(in the rows, 128 means zero)
One turn sends every row of this set to another row. A few are shown first. Where does it send the rows asked after them?
sotig: [134 114  88 159 123 138 130 149 131 132 119 107 114 132 151 104 107 128
 132]
bune: [113 119  93 152 149 123 112 121 115 153 124 104 132 123 151 132  98 153
 155]
sif: [106 133 102 155 117 124 121 129 109 148 122 109 122 124 158 132 102 155
 118]
Zes: [124 120  91 152 122 138 122 154 128 129 111 115 104 121 153 102 109 130
 139]
lole: [113 116  80 162 134 119 105 130 117 143 123 110  93 125 156  83 114 135
 134]
Zupub: [109 119  90 141 147 127 105 131 114 150 113 110 133 119 153 132  95 156
 152]
fabu: [128 120  92 159 126 136 138 136 124 137 115 105 106 140 147 114 112 123
 135]
Zin: [102 123  77 152 133 101 125 133 126 137 126 115 123 119 146 124 108 141
 142]
kif: [123 105 103 151 138 129 119 141 124 154 136 126 122 126 173 130 111 168
 122]
luzot: [112 108  89 150 135 127 107 118 111 141 116 114  93 142 153  89 112 126
 132]
sirak: [108 121 103 141 154 154 111 129 118 142 144 111  97 129 164 110 101 137
 122]
Rozim: [107 109  73 142 141 121 113 130 119 141 107 114 106 148 163  94 116 141
 114]
tugos: [119 111  78 149 140 125 116 129 112 146 107 112 112 152 161  91 112 131
 115]
doveg: [117 103 114 137 156 119 112 128 124 157 136 102 119 122 180 123 102 144
 140]
lanid: [113 107 116 148 142 132 118 126 117 153 132 132 107 128 169 134 115 160
 135]
sak: [109 119  71 158 144 112 116 130 122 145 117 106 101 137 163  93 122 146
 120]
Fika: [120 116  65 159 131 117 112 137 117 147 117 105 107 134 159  91 111 141
 117]
ronu: [115 111 106 140 155 113 115 131 122 160 132 100 118 117 180 128 106 149
 137]
dulok: [116 110 110 151 139 128 113 140 123 152 135 130 110 116 172 127 113 167
 133]
Keb: [121 102 111 148 139 134 122 128 119 157 134 127 118 138 169 137 112 161
 123]
paruz: [119 107  74 148 132 126 114 125 111 145 110 109 108 152 155  97 109 131
 115]
Mena: [115 110 103 131 153 117 112 136 121 159 123 104 122 120 183 130 103 150
 131]
tov: [114 125 112 168 118 126 120 124 116 147 141 104 122 120 157 119 100 153
 126]
fasok: [112 132  82 145 151 145 118 142 119 149 138 105 105 127 169 120 103 148
 108]
fefaf: [114 110  93 150 144 126 110 120 111 143 113 116  99 146 158  84 114 126
 130]
sedos: [107  97  93 138 131 119 118 127 126 127 129 125 131 133 143 112  95 131
 142]
peba: [117 100 110 128 153 122 110 133 121 154 128 106 123 125 181 125  99 146
 133]
rivup: [113 119  86 161 143 119 109 130 117 144 119 113  96 129 161  79 117 135
 134]
gevol: [131 114 106 147 146 122 120 148 126 142 144 105 123 132 150 134 121 139
 142]
fogiz: [129 107 109 137 144 129 110 156 128 135 141 113 124 128 153 126 116 139
 144]
sefu: [104 119 111 141 114 135 109 131 108 139 118 119 124 126 160 123  94 150
 119]
mikom: [103 111  77 135 129 111 119 139 124 131 114 123 132 129 148 124 100 138
 133]
fasu: [111 112 119 153 117 137 109 128 115 137 137 115 124 122 157 109  92 148
 128]
Nit: [119 121  72 160 140 117 114 139 118 148 114 108 109 135 163  86 115 140
 119]
Punif: [115 106  93 140 146 133 103 133 117 145 121 112 140 122 154 123  90 154
 151]
kobad: [108 100  87 145 143 127 109 122 121 136 118 116 102 147 160  83 114 136
 125]
vudog: [123 122 102 138 146 120 118 149 119 143 130 110 120 133 151 144 125 140
 140]
bugab: [118 107  96 151 149 131 110 123 119 149 131 104 139 125 151 123  92 151
 154]
Tak: [105 109  94 156 135 108 124 122 128 132 140 116 121 123 142 113 104 133
 151]
nide: [109 110  85 160 145 119 113 122 125 140 128 108  96 136 160  81 119 140
 131]
latom: [120 126  94 152 124 136 128 142 121 133 105 113  96 130 148 114 115 125
 141]
vomip: [110 131  93 151 155 145 114 138 121 147 147 105  96 120 166 112 105 145
 121]
zoto: [121 115 107 128 143 127 108 156 121 136 127 118 120 129 153 136 119 139
 142]
Kolot: [110 121  92 133 151 155 115 134 116 145 134 111 105 139 165 119 100 139
 109]

fabu -> latom
sefu -> fasu
gevol -> vudog
Now these:
dulok -> kif
doveg -> ronu
bugab -> bune
sirak -> vomip
nide -> sak
Zin -> mikom
paruz -> luzot
rivup -> Nit

